One turn sends every row of this set to another row. A few are shown first. Where does it send the rows asked after them?
j_964: [ -5.2   2.9   1.0   7.5  19.6   7.4  -7.2  -5.4 -11.8  -0.7  30.7  29.9
  -5.9  20.3   6.2  -0.4]
j_12: [  8.1  -8.2  11.5   4.7   3.4   1.1 -12.6  -8.0  -5.7   7.7  29.6   7.7
   4.6   4.3   3.2 -38.9]
j_185: [ 14.0  -1.2   3.6  -8.3  27.8  -1.5   5.8 -19.0 -11.3  16.4  37.0   2.1
   1.6   1.1  14.3 -20.5]
j_454: [  7.6   1.1 -14.6 -12.0  16.5   9.3   2.1   2.5   4.9   6.9  20.6  21.7
  11.4 -14.2  11.1 -26.3]
j_669: [  5.5   2.9 -20.5  -0.5  11.9   7.0 -14.8   1.9   5.7 -11.4  21.5  17.1
  17.8   4.8   5.9 -26.0]
j_194: [ 10.5 -10.8 -10.9 -13.8  15.0   7.9   1.2 -16.3  16.6 -18.8  21.7   5.9
  -1.4   7.3   1.0  -2.9]
j_130: [ 12.1 -14.1  -3.7  -9.7  19.2 -12.3  -3.3 -17.8 -10.6  16.7  41.1   3.4
  -3.4   2.2   8.7 -20.5]
j_266: [ 10.2  -4.0  -9.5 -14.6   9.9   5.4  -2.2 -21.1  11.0 -21.4  25.4   3.7
   9.7  -0.1   2.7  -1.4]
j_62: [  2.4  -2.2 -20.5 -16.4  19.7   8.9  -2.5  -6.3   0.8 -10.4  15.1  -7.3
  -3.0 -10.3  -0.6  -6.2]
j_839: [-10.4 -17.5  -4.6  -9.2  -2.1   2.9   0.2 -13.9   4.7  10.7  38.5   1.4
   7.8  12.4   8.9  -6.7]
j_724: [ -9.3  -9.7  -0.9  -0.6  19.4   4.8 -16.1 -21.1 -17.5  10.3  19.8  -3.6
   5.7  -5.8   9.2  -5.1]
j_573: [  8.0  -9.8   5.5  -5.0  -2.0   2.8 -11.4  -0.4 -11.5  -1.1  30.5  -2.5
   6.5  11.3   6.4 -35.6]
j_705: [ -3.2   0.4  -4.7  -6.3  16.9  -4.7   1.9   8.0 -11.6  15.5  31.4  21.3
  -3.7  -0.7 -14.0 -21.0]
j_658: [  9.2  -5.9  -9.1 -17.6  19.0  10.2  -0.3  -9.7   4.1  -3.9  14.0  -0.3
  -4.8 -20.2  -1.9 -13.8]
j_277: [ -7.4   0.2   1.9   6.1  17.2  -5.7 -11.5  -7.2   0.7   0.8  27.9  36.4
   3.1  15.5   6.7 -10.2]
j_419: [  5.1  -4.4 -17.9  -6.6  15.0   7.5   0.9  -4.3   0.3  -0.9  10.2   3.0
  -3.5 -21.0  -7.4 -12.5]
j_753: [ 21.7  -6.9   2.2   3.6  19.4  -9.8  -1.5 -17.5  -9.1  18.4  33.0   2.2
  -3.5   0.6  10.0 -19.4]
j_474: [ 12.8  14.1   2.0  13.9   5.5  -5.6   2.7 -16.5  -8.4  -5.9  20.1   0.1
  -8.1  -2.6   1.3  -4.5]
j_472: [ -3.2  -4.0  -1.8   3.2  26.2   6.9  -4.3 -17.2  -6.7   4.3  28.0  26.7
   2.8  24.1   1.1  -0.1]
j_304: [  7.8  -1.5   4.1  -3.7   2.7   2.3  13.8   2.2  -6.7  -0.7  17.2  10.6
 -24.5   8.0  11.9 -17.7]
j_299: [ 13.2   1.3 -14.6 -11.9  19.9   9.9   4.6  -1.6  11.0 -10.6   6.2  17.2
   4.2   0.3  12.2 -17.9]
j_358: [ 10.7   2.2 -14.2  -3.4   9.8   6.4  -8.6  -3.4  -4.7 -21.4  22.9  16.2
  24.0   7.0  -2.0 -16.4]
j_368: [  2.9   8.3   2.0   5.3   6.2 -15.1  -5.8 -15.5 -11.9 -19.4  25.1  10.1
  -4.8   5.9   1.5   1.1]
j_344: [  1.7  -2.7 -18.0  -9.4   7.0   6.1  -7.2 -10.4  13.2 -23.0  21.8   4.4
   7.6   8.4   9.1  -4.6]
j_5: [ -4.1   5.7  -3.3  -1.7   9.4   7.7   6.1   4.0 -12.1  13.6  34.7  16.4
  12.9   9.8 -14.8 -12.5]
j_732: [  0.2 -13.9   8.7  -9.5  24.0   2.7  -9.6 -19.5 -22.1   7.4  26.7   0.2
   5.4   7.8   5.8   1.1]
j_350: [  3.9   2.3  12.2 -12.5   9.6  10.7  13.2   8.1  -6.3   1.8  18.5   8.0
 -16.7   7.7  10.3 -17.3]
j_725: [  7.5   1.3 -23.1 -12.6  28.2  10.0  -1.4   3.7   5.2   5.1  19.2  11.6
   2.5  -6.9   9.7 -23.7]
j_557: [-10.4  -6.9   9.3 -10.1  13.7   6.1  -4.9 -19.3 -23.3   1.7  23.7  -4.4
   6.8  -3.1   7.8  -1.8]
j_626: [ 14.7   5.8  -2.2  17.4  13.1  -6.7  -4.6 -21.8 -11.9  -6.2  19.6   6.9
 -11.6   5.2  -3.0  -7.3]
j_621: [  4.7  -6.1 -15.9 -14.8  19.5  12.9   2.3  -7.9  16.1 -11.3  11.1  15.8
   8.2   6.1   1.4  -6.9]
j_415: [ -8.3 -12.0   1.9  -6.4  -7.9  -2.7   3.6  -6.7 -12.7   7.2  34.6   8.1
  13.3  10.5  13.1  -0.8]
j_86: [  5.1  -0.1  -8.1  -7.4   8.5  10.1 -12.6  -5.3   2.5 -16.4  22.9  22.7
  25.8   3.1   7.2 -19.0]
j_421: [ 15.8   1.6  -2.6  -2.1  20.1  -5.0   0.2 -14.9 -10.6  10.9  30.8   1.1
   1.9   1.9  29.5 -22.2]
j_789: [  6.1 -14.2  11.9   3.5  -5.8  -2.3  -9.2   0.3  -7.7   8.6  23.2   9.8
  -2.0   5.5  13.0 -29.2]
j_305: [ -8.0  -0.9  -6.1  -5.0   3.6   7.3   8.7   8.5 -21.2   8.9  27.8  18.3
   3.8  11.0 -10.3 -12.8]
j_904: [ -6.7 -12.3  -2.7  -6.2  -6.4 -12.1  -3.6 -12.8 -12.4   3.3  35.7  10.8
   7.4   5.0  22.9  -8.6]
j_309: [  6.4  -0.8   4.2  -1.5  11.5   5.1   5.3   1.8  -7.2  -0.4  27.2  11.5
 -30.6   9.9   1.2 -10.9]
j_991: [-10.0 -10.1   4.9  -1.3 -11.2  -0.7   2.8 -15.4   2.7   4.0  34.7   8.8
   8.3   7.7  16.3  -9.7]
j_485: [ -1.8  -0.4   8.3   8.2  23.8   9.0 -10.3 -19.3   4.4   1.6  23.3  22.4
   1.8  19.2   3.6  -1.8]
j_457: [  4.5  -1.3   6.1 -18.6  17.6  -5.6  10.2  -1.1  -7.9  -5.0  24.6   5.3
 -24.4   4.0   2.3  -8.4]
j_836: [ -5.9   4.0  -6.9   5.2   6.4   4.9   3.9   8.9 -16.2  11.2  33.1  21.9
  -9.5   5.5  -7.9 -10.1]
j_4: [ 10.1   2.8 -19.8  -9.3   8.1   7.9   1.8   1.4   2.6 -14.4  12.7  11.4
  17.0  -0.2  -7.8 -17.2]
j_137: [ -2.2 -16.0   5.1 -17.3  15.3  -3.9 -11.7 -16.0 -26.4  -1.0  30.5  -0.9
   2.6   5.2  10.5  -7.9]
j_901: [  5.6   0.4 -15.4  -9.4  21.6  10.8   3.8   4.7   3.0   0.8  15.1  26.7
   8.6  -4.1  19.3 -20.4]
j_814: [ 10.7   9.7  -2.0  11.8  12.6  -3.5  -2.7 -12.5 -16.1 -10.1  32.6   9.9
 -13.9  11.3  -3.7  -0.4]
j_766: [  9.9   3.3 -21.6  -3.9  18.2   6.0  -0.9  -8.9   3.4  -9.1   6.7   8.7
  10.2 -10.6  -6.2 -10.1]
j_710: [  0.5 -18.5   4.0   0.9   2.3  -7.5 -18.8  -8.3  -9.8  10.4  27.5  12.2
  -2.2   0.5  11.1 -30.3]

j_789 goes to j_415
j_299 goes to j_4
j_474 goes to j_350
Where do these go?
j_573 goes to j_839
j_457 goes to j_705
j_710 goes to j_904
j_62 goes to j_725
j_814 goes to j_309
j_626 goes to j_304
j_358 goes to j_194
j_454 goes to j_86
j_557 goes to j_185

